One turn moves each row of this set onto another row. After a few examples, where does it send each row asked below?
Kapet: [ 1.32  0.92 -1.81  1.14  0.19  0.72 -1.62 -2.11 -1.65  0.59  1.10 -2.94
  0.86  0.78 -0.49 -0.75  2.72  0.13 -2.09  1.59 -0.67  3.57 -0.69 -0.95
  2.33]
gek: [ 0.50  0.49 -1.23  2.00  0.23  1.15 -1.79 -3.61 -1.42  2.90  1.78 -0.41
  0.35  0.23  0.78 -1.01  1.82  0.33 -1.52  0.80  0.55  3.31  0.86 -2.16
  0.05]
nekas: [ 0.92  1.28  1.19  0.14  0.89  0.24 -2.09 -0.35 -2.08  1.96  0.10 -0.08
 -1.11 -0.52 -3.01  0.78 -1.00  1.71  0.34  2.61  2.71 -1.20  0.41  0.84
  0.92]
Guliz: [ 1.93  1.33 -0.88 -1.47  3.94  1.85  0.49  2.37 -0.74  0.09  0.50  0.40
  1.29 -1.31  0.33 -4.18  1.69  0.64 -1.15  0.34  1.87 -0.32 -0.14 -1.26
  2.49]
ragud: [-1.36  1.42  0.44  2.63  2.37  0.24  0.51  1.25 -1.23  0.02 -2.47 -1.42
  3.22 -0.01 -0.76  0.83 -1.39  0.39 -0.11 -2.10  1.39  1.80 -0.59 -3.20
 -0.12]
tar: [-1.40  1.16  0.63  2.36  2.59  0.23  0.34  1.34 -1.61 -0.41 -2.64 -1.83
  2.97  0.30 -1.02  0.79 -1.32  0.12 -0.31 -2.00  1.63  1.91 -0.45 -2.75
  0.03]
fogu: [ 1.54  3.16 -0.22 -0.92  0.45  1.18 -0.89 -1.27 -1.42  0.36 -0.54 -1.18
 -0.51 -1.26 -3.25  1.01  0.06  2.20 -0.84  1.89  0.83 -1.42 -1.81  0.16
  1.20]
rilef: [ 2.76  1.65  0.38 -1.16 -1.90 -0.74  2.92  0.08  0.34  0.42 -0.85 -0.23
  1.41  0.19  1.03  0.74  1.31 -0.73 -3.34 -0.08  0.59  0.90 -0.01 -2.53
 -0.61]
Kuzes: [-0.96  1.23  0.36  2.31  2.77  0.28  0.12  1.14 -0.62 -0.31 -2.52 -1.31
  3.79  0.09 -1.39  1.05 -1.53 -0.29 -0.24 -2.11  1.61  1.99  0.13 -2.70
  0.34]
Zote: [ 1.49  0.99 -0.54 -1.16  4.06  2.05  0.30  1.76 -0.81  1.04  0.74  1.47
  0.88 -1.37  0.87 -4.33  1.24  0.69 -0.93  0.04  2.63 -0.42  0.58 -1.63
  1.49]
madu: [-1.27  0.93  0.64  2.28  2.84  0.34  0.04  1.11 -1.29 -0.37 -2.66 -1.52
  3.19  0.41 -1.25  0.85 -1.58 -0.26 -0.34 -2.13  1.94  1.95  0.14 -2.58
  0.02]
zin: [ 3.26  0.76  0.68 -1.22 -1.51 -1.65  2.08  1.50  0.46 -0.37 -0.83 -1.15
  1.91  0.99 -0.12  1.02  1.22 -1.66 -3.04  0.81  0.98  1.24  0.74 -1.05
  1.14]
pudup: [ 1.73  2.79 -0.10 -1.10  1.09  1.79 -1.48 -2.87 -0.32  1.06 -0.29  0.48
 -0.09 -1.36 -3.38  1.12 -0.63  1.34 -0.99  1.12  1.81 -1.43 -0.05 -0.01
  0.23]
virit: [-1.12  1.34  0.38  2.75  2.45  0.06  0.26  1.48 -0.74  0.17 -2.32 -1.21
  3.70 -0.05 -1.06  0.98 -1.52  0.16  0.10 -2.01  1.45  1.89 -0.15 -2.99
  0.32]
Nibu: [ 2.18 -0.06  1.65 -0.22 -1.87 -2.31  2.05  2.50 -1.20  0.92 -0.53 -1.05
  0.53  1.32  0.98  0.59  0.99 -0.89 -2.20  1.44  1.73  1.16  0.74 -1.24
  0.43]
nofep: [ 1.52  1.14 -2.06  0.94  0.53  1.52 -1.78 -3.96 -0.30  1.28  1.31 -1.23
  1.47  0.24 -0.37 -0.64  2.23 -0.42 -2.34  0.57 -0.25  3.44  0.46 -1.64
  1.19]
kife: [ 1.81  2.35  0.21  0.00  0.37 -0.04 -1.66  0.22 -0.64  1.37  0.16 -0.61
  0.37 -1.12 -3.62  1.19 -0.51  1.90  0.40  2.86  1.22 -1.17 -0.60  0.73
  2.39]
susel: [ 1.79  0.90 -0.58 -1.03  3.89  1.42  0.23  3.00 -0.94  0.60  0.73  0.55
  1.16 -1.16  0.45 -4.24  1.47  0.72 -0.61  0.70  2.18 -0.26  0.19 -1.13
  2.71]
nibes: [ 0.58 -0.73 -0.54  2.28  0.60  0.06 -2.69 -2.03 -1.90  2.66  1.89 -1.10
  0.28  1.15  0.09 -0.91  1.51 -0.35 -1.00  1.81  1.32  3.61  1.75 -0.85
  1.32]
rizem: [ 0.85  2.37  0.57  0.28  0.44  1.03 -1.36 -1.87 -1.06  2.83  0.35  1.24
 -0.74 -1.61 -2.28  0.82 -0.97  2.31  0.23  1.67  2.14 -1.53 -0.02 -0.54
 -0.31]
Samok: [ 1.51  0.60 -0.29 -0.87  4.06  1.53  0.06  2.58 -1.00  1.09  0.84  1.17
  0.97 -1.13  0.70 -4.32  1.21  0.62 -0.55  0.56  2.74 -0.36  0.80 -1.21
  2.06]
repu: [ 1.22  0.15 -1.27  2.37 -0.05 -0.50 -2.18 -0.82 -1.21  2.12  1.87 -1.99
  1.28  0.72 -0.34 -0.68  2.11  0.22 -0.73  2.36 -0.21  3.64  0.39 -0.86
  2.92]
Biset: [ 1.86  1.41 -0.91 -1.52  4.07  2.26  0.54  1.60 -0.50  0.42  0.58  1.05
  1.26 -1.50  0.54 -4.23  1.46  0.59 -1.24 -0.05  2.09 -0.41  0.15 -1.63
  1.81]
veka: [ 2.33 -0.07  1.54  0.20 -1.67 -1.98  1.76  1.27  0.25  2.28 -0.02  1.07
  1.25  0.70  1.24  0.69  0.24 -1.16 -1.85  0.78  2.27  1.09  2.17 -1.90
 -0.49]
rano: [ 2.26  0.33  1.31 -1.14 -1.14 -0.61  2.04 -0.59 -0.32  0.90 -0.81  0.54
  0.58  0.86  1.13  0.58  0.62 -1.61 -3.31 -0.32  2.39  1.01  1.76 -1.97
 -1.60]

nofep moves to nibes
Guliz moves to Zote
tar moves to ragud
Now these:
rano moves to Nibu
fogu moves to rizem

